One vector is turned by the same rotation once a step. Each row is the vector after some number of steps, and that number follows the row.
The counts run from 0 to 540.
[103 121 102 113 161  81 117 162 145 122 182 104 138 136 123 126 103 145
  96 103 102 146 130 172 129 137 101  69 150 111 140 140  99 137 115  86
 161 166 140 115  87  93 137 112 144 126 152 131 155  87 116 171 107 133
 111 119 129  91 133 111  94 105 162 160  78 128 107 131 183]
275
[135 115 104 113 134  79 122 150 170 135 194 159 130 133 136 108 125 159
 106 101 122 137 113 132 122 157 139  76 123 144 168 150 118 129  89  94
 157 163 148  95  78 109 146 124 144 124 173 134 132  94 105 124 110 147
  88 130 176  98 149 162 120  99 133 133 132 111 136  91 185]
425
[167 146  74 152 131 124 109 101 165  57 182 142 138 110 158 137 128  99
 108 140 174 126  92 133 159 104 130 132 126 139 133 129  95  93  90 117
 166 146 125 127 122 133 160  85 145 171 139 153 154 114  95 112 117 141
  97 133 125 118 156 158 125  96 180 110 112  96 174 151 136]
376
[152 147 104 130 125  93 126 125 152 102 186 127 110 137 162 133  77 109
 114 127 149 129 126 114 173 137 117  99 112 124 177 109 135 106  74 141
 120 128 162 133 135 132 182 100 117 117 110 150 153  68 115 115 125 131
 114 111 123 104 124 161 138  72 193 136 120  86 160 133 148]
190
[142 119  97 138 138 110 103 137 150 135 193 133 112 153 121 143  88 134
 108 146 146 129 131 127 148 122 137  87 103 130 139  92 105 118  63 124
 179 141 107 126  91 117 180 107  88 136 122 194 117 113 115 164 121 151
 110 134 137  95 122 134 133 102 175 165 126  82 167  89 141]
41
[130 153 138 118 142 113 122 107 163 110 160 108  98 120 136 157 103 114
  72 133 133 131 113 101 174 100 120  99 156  85 134 105  90 107  87 128
 134 149 164 126 148 127 156  95 122 163 106 143 178  76  98 181 112 119
 128 104 102 121 138 131  92 113 191 152  93 131 143 120 143]
11
[148 121 136 104  91 110 117 144 164 100 174 124 133 110 145 170 132  98
  83 143 156 132  95  89 179  93 155 109 134 135 147 118  96 114 117 130
 153 151 140 114 115 111 143 106 163 174 150 121 196 116 103 125  74 152
 106 136 145 143 118 156 102  95 171 125 124 128 143 101 185]
158
[168 136 124 126  97 101 113 125 166  94 178 134 126 114 165 138  96  92
 106 139 162 107 115  80 179 125 156  95 119 154 148 109 115 103  85 145
 132 143 156 139 121 127 170  99 138 150 149 143 169  95 102 111  88 152
 116 145 129 135 123 168 120  91 168 109 120 100 150 125 174]
173
[129 137 101 124 149  91 112 116 130  66 160 114 106  85 112 139 130  88
 105 118 131 127 100 134 151 104 139  99 150 127 105 117  94  94 114 106
 143 147 154 157 128 109 163 101 136 153 120 162 188  84  78 180  94 129
 127 114 137 150 145 150  90 114 191 138 108 147 124 126 149]
267
[113 141 122 117 119 100 136 162 161 134 175  98 136 135 143 161 101 135
  89 124 104 153 131 150 161 141 123  77 140  97 170 107 112 136 100 142
 125 165 142  89 102 115 144 114 113 116 158 158 163 104 137 141 112 158
 114 103 110  74  97 112 109  93 187 157  90  94 112  96 169]
477
[159 113 104 154 139 116  98 165 138 103 173 112 131 137 146 133 117 139
  99 142 144  90 110 122 168 136 111  91 128 138 138 127  78 120  86 106
 182 131 121 116  87 138 161 102  89 158 108 180 128 109  94 139 102 129
 111 127 163 128 162 139 126  85 135 152 104 122 185  92 165]
45
[123 157 124  95 111 103 116 151 196 151 184 138 129 124 157 165 130 126
  69 122 135 137 120  90 182 122 146  98 145 113 157 115 141 128  88 141
 137 167 164  82 113  90 135  96 134 166 165 125 168 109 111 143 112 122
 106 134 138 113  96 147 116 116 178 131 126  95 126 108 164]
162
[136 121 102 123 115 102 128  93 172 110 200 144 110 136 147 117 115 130
  94 110 159 185 109 136 147  96 140 101 139 131 161 119 145 115  63 111
 136 120 147 137 117 115 177  98 160 138 118 122 160  64  97 172 130 136
  99 141 148 125 145 176 124 112 160 131 144 106 161 122 136]
134
[149 154 109 135 121 123 132 141 157  68 153  99 138 126 170 132 131 121
  98 120 117 119  93 132 181 124  90 125 146  99 161 150  87 109 108 120
 138 144 154  86 129 148 137  96 115 136 125 146 183 102  90 100 108 130
 107  99 141 118 158 150 104  74 163 137  82 131 149 118 170]
196
[136 157  95 119 148  96 106 138 156  90 174 129 110 111 121 143 154 118
  75 131 120 134  82 171 165 115 147 122 127 118  85 140  79  95  93 104
 148 149 157 112 131 106 119  86 128 152 160 164 168 117  98 148 106 131
 132 111 139 163 128 145 104 100 178 140  75 144 115 126 153]
253
[151 101 102 149 120 114 123 114 153  96 179 100 130 156 159 115 110 136
 104 121 168 123 100 147 160 119 118 112 136 148 139 129  84 115  86 110
 174 127 125 147  95 156 165  95 111 140 100 153 156  78  93 165 109 155
 110 163 158 156 169 147 113  84 126 142 102 133 164 106 179]
319
[139 161  82 124 154  92 121 111 176 117 175 151 106 124 122 115 135 127
 112 114 117 111  99 169 156 165 173 109 114 129 103 145  91 100  72 116
 153 165 143 104 102 105 131 117 107 133 179 178 147 130  84 152 110 151
 117 121 159 122 145 147 100 102 154 119  93 125  93  91 158]
239
[122 132 127 127 148 112 121 133 152 121 170 116 113 118 128 154  92 122
  89 144 134 116 133  75 167 118 125  73 152 101 151  93 105 131  77 143
 145 148 129 116 101 134 181 103 105 153  97 174 147  88  96 183 106 121
 117 115 130  99 145 143 108 118 181 159 133 105 177  92 131]
27
[160 140 104 154 136 112 132  93 186 124 173 129 136 143 146 115  90 126
 103 147 128 141 116 178 166 130 172 112 108 130 115  95  92 116  57 124
 151 132 114 120 113 139 169 125 106 126 164 176 123 108 112 146 119 159
 129 130 124 103 137 152 117  97 173 118  84  91 133  96 148]
500
[123 127 106 137 117 112 112 117 144 120 194  98 101 145 153 172 111 120
  80 148 147 138 104 111 189 105 120 108 144 107 122 107 113 134  72 149
 145 123 146 134 128 138 153  87 125 152  97 146 186  95  84 182 102 119
 136 155 140 154 115 147 107 110 155 135  88 134 165 127 130]
324
[113 145 133 125 123  92 136 144 173 134 167  97 124 119 156 159 104 118
  84 130  96 137 119 117 174 139 126  75 155  91 154 105 123 148 100 154
 112 153 155  98 114 115 146 114 122 124 153 135 183  97 114 163 101 132
 128 116 110  86 102 127 101 111 184 131  79 104 127 110 158]
475
[143 133  99 140 107 112 128  91 174 127 166 112 113 157 155 111 103 118
 132 111 165 125 117 154 172 104 138 117 143 123 138 130 113 129  77 126
 171 127 103 153 108 113 164 110 124 135 124 134 181 100  83 189  98 165
 103 172 151 113 148 151  96  99 132 120 105 125 143 104 177]
335
[128 145  63 135 154 104 100 147 155 141 198 125 105 179 141 133 113 148
 112 115 142 120 120 166 157 151 104 101 113 115 141 134 129 123  61 120
 171 137 130 110  99  95 140  87  87 115 125 174 127 103 108 157 133 131
 111 152 162 109 118 126 132  86 155 161 104  96 142 119 149]
56
[144 135  96 105 127  86 115 149 170 118 182 136 131 147 162 100 130 144
 106 100 113 120 104 138 148 155 145 100 138 137 141 154 104  96 104 106
 155 157 174  97 105 122 122 115 129 108 176 128 160  87  99 128 113 147
 108 136 175 142 130 168  98  94 145 127  78 136 103 103 199]
441
[129 150 121 107 111  86 123 133 173 124 181 118 109 147 156 127  91 120
 101 119 117 158 121 155 166 108 143  99 128 111 149 110 123 113  92 131
 129 136 163 114 141 110 145 111 135 102 172 116 183  83 134 152 123 162
 123 133 110 104  91 136  87  89 188 148  72 113 101 126 174]
460
[134 125 116 125 132  98 153  92 164 112 160 112  99 153 125 117  75 110
 128 110 147 106 124 127 133 136 136  80 126 111 140 126  82 105  93 136
 166 162 123 149  95 134 164 121 120 125 123 151 167  96  90 179  89 181
  99 146 126  96 145 121  78  93 144 138 111 138 110  88 183]
21
[137 112  95 137 126 107 126 153 106  83 193  80 144 119 127 162 109 121
  93 153 121 122 122 159 169 143 114  96  99 128 132 109  88 125  81 130
 139 129 123 124 100 148 167 126 106 138  99 192 129 102  99 122  95 123
 132 102 158 134 132 156 138  74 174 131  98 111 151  95 153]
506
[134 143  87 128 148  87 109 151 125  75 177 115 107  93 125 144 158 113
  89 127 124 103  86 146 159 151 128 103 121 127 104 146  82 100  99 108
 140 149 171 120 109 109 130 100 122 149 130 168 164 104  78 140  96 115
 133 106 167 158 146 149 112  94 167 131  90 157 120 124 157]
251
[123 167  88 120 166  85 100 115 170 123 183 137 107 135 125 120 125 130
  95 114 101 138 120 172 154 129 149 103 143 108 101 126 117 103  69 106
 144 146 161 113 142  92 136 105 131 121 164 145 151  91  94 189 129 111
 132 113 145 126 122 159 100 128 184 123  66 127 103 134 141]
256
[124 159 120 128 113 109 127 128 160 102 168 112 119 105 121 168 107 114
  88 163  94 141  94 126 181 112 142 103 131  83 135 107  90 144  81 135
 123 141 123  80 141 125 153 138 137 142 157 151 182 133  84 146  99 145
 120  94 124  79 132 152  83 105 177 114  78 117 152 102 132]
215
[143 134  56 135 133 103 124 140 156 119 205 131 138 157 153 144 103 131
 129 114 161 123 122 158 137 163  95  99 100 136 157 142 126 121  85 123
 165 163 124 115  83 105 138  97 144 129 147 154 123 113 112 105 111 145
  87 149 136  84 115 124 157  83 154 126 105  76 130 147 159]
370
[132 114 124 100 116  93 123 142 166 133 185 138 138 139 146 112 106 143
 106  97 149 159 142 127 151 115 129  73 134 132 191 124 153 136  93 103
 150 142 124 114  96  91 171 126 145 139 128 118 151  81 111 148 113 132
  85 136 158  94 143 159 123  96 157 143 157  98 151  98 186]
151
[114 161  75 141 145 110 117 125 172 104 156 131 130 117 149 141 153 119
 120 106 137 125  86 155 158 129 123 107 175 118 129 151 100 129 114 127
 172 185 124 103  90  98 123  96 154 167 162 146 193 138  84 170 110 145
  94 139 131  96 141 110  94 133 157 123  88 120 120 132 156]
89
[128 127 119 124 131 113 126 103 151 108 168 118 110 122 113 156  81 109
 102 152 141 126 127 104 159  94 145  89 130 113 137  80  90 106  78 138
 161 148 115 144 115 135 187 125 116 151 112 176 148  97 105 176 105 158
 108 120 107 100 127 138  95 111 189 149 134 103 155  88 139]
25
[118 134  92 124 140  89 120 171 122 107 198 111 129 101 111 181 128 126
  90 148  91 110 111 120 163 169 128  79 105 112 128 116  97 145  82 127
 135 152 140  88  96 112 142 130 128 145 138 182 142 125  82 125  93 115
 127  86 164 106 126 157 124  99 167 121 103 120 142  95 136]
233
[114 142  73 142 135  92 119 101 169 120 190 140 140 132 132 138 103 127
 141 130 127 147 128 153 134 128 141  91 149 138 133 114 131 136  87 133
 169 160 107 123  94  94 155 122 169 131 179 142 156 117  93 183 116 162
  95 153 131  69 118 135 100 152 169 102  97  87 128 138 133]
93
[130 159 100 132 143 101 124 106 191 150 190 118 105 153 136 124 105 144
  78 125 121 146 112 199 182 135 132 119 116  96 123 119 115 137  41 111
 140 126 134 111 130 101 142 102 113 128 144 153 144 103 100 171 126 118
 141 122 133 109 135 147 116  98 162 122  75 109 131 116 139]
515
[137 153  99 142 126 109 100 135 161 130 196 121  93 154 136 165 115 130
  81 165 131 107  87 127 191 126 131 120 117 106  95 119  94 129  71 137
 165 135 144 107 114 116 119  90 116 145 152 163 164 138 103 160 110 148
 132 153 134 136 106 129 105 106 153 131  62 127 147 127 138]
51
[146 123  52 135 123 107 125 141 142 102 200 132 154 151 147 138 114 118
 145 120 161 127 120 161 134 143 103 106 100 147 153 141 116 105  96 127
 175 169 113 119  87 117 146 100 145 137 139 169 129 116 113  95 114 155
  83 141 154  85 122 125 143  81 162 129 121  78 126 135 159]
371
[152 128 115 114 119  77  99 141 148 100 194 138 105 127 148 117 105 114
  95 133 142 144 120 116 157 112 144  81 119 147 158 102 135  98  80 118
 121 117 173 142 132 111 184  97 128 116 137 139 152  60 126 137 124 134
 118 126 142 134 111 167 125  86 195 148 126 100 151 128 157]
448
[133 130 117 134 137 112 133 147 165 131 168 102 117 148 136 152 118 137
  89 124 120  87 102 111 163 156 117  89 145  99 128 140  65 130  94 132
 170 173 131  92  78 132 121 114 104 152 145 158 169 123  84 158  87 151
 114 132 148 111 145 116  92 103 121 140  71 148 132  82 175]
33
[154 152 114 157 139 106 140  93 204 134 164 125 120 144 154 110 113 128
  92 117 139 124 106 177 163 151 160 116 119 124 122 122  82 114  63 133
 147 156 130 115 101 128 145 106  90 136 163 173 147 113 103 149 117 162
 124 135 128 111 149 135 113  84 146 125  89 106 113  90 171]
498
[135 134 120 110 131 111 133  99 142  78 161  98 111 115 123 149  95  90
 101 137 137 128 113 107 157  94 136 101 146  99 118 111  78  83 102 135
 146 146 154 150 144 151 168 108 129 149 101 159 180  79  87 163  95 136
 121 112 115 136 132 148  86 105 194 141 101 136 124 106 157]
9
[169 112 112 110 101 105 122 140 170 114 172 129 157 149 161 107  98 120
 121 117 156 113 129 128 156 132 143  93 121 158 160 136 100 101 105 107
 169 151 127 120  89 128 160 118 132 138 169 129 151 103 123 101  92 167
  85 149 158 114 134 154 113  72 150 126 118 102 125 101 218]
169
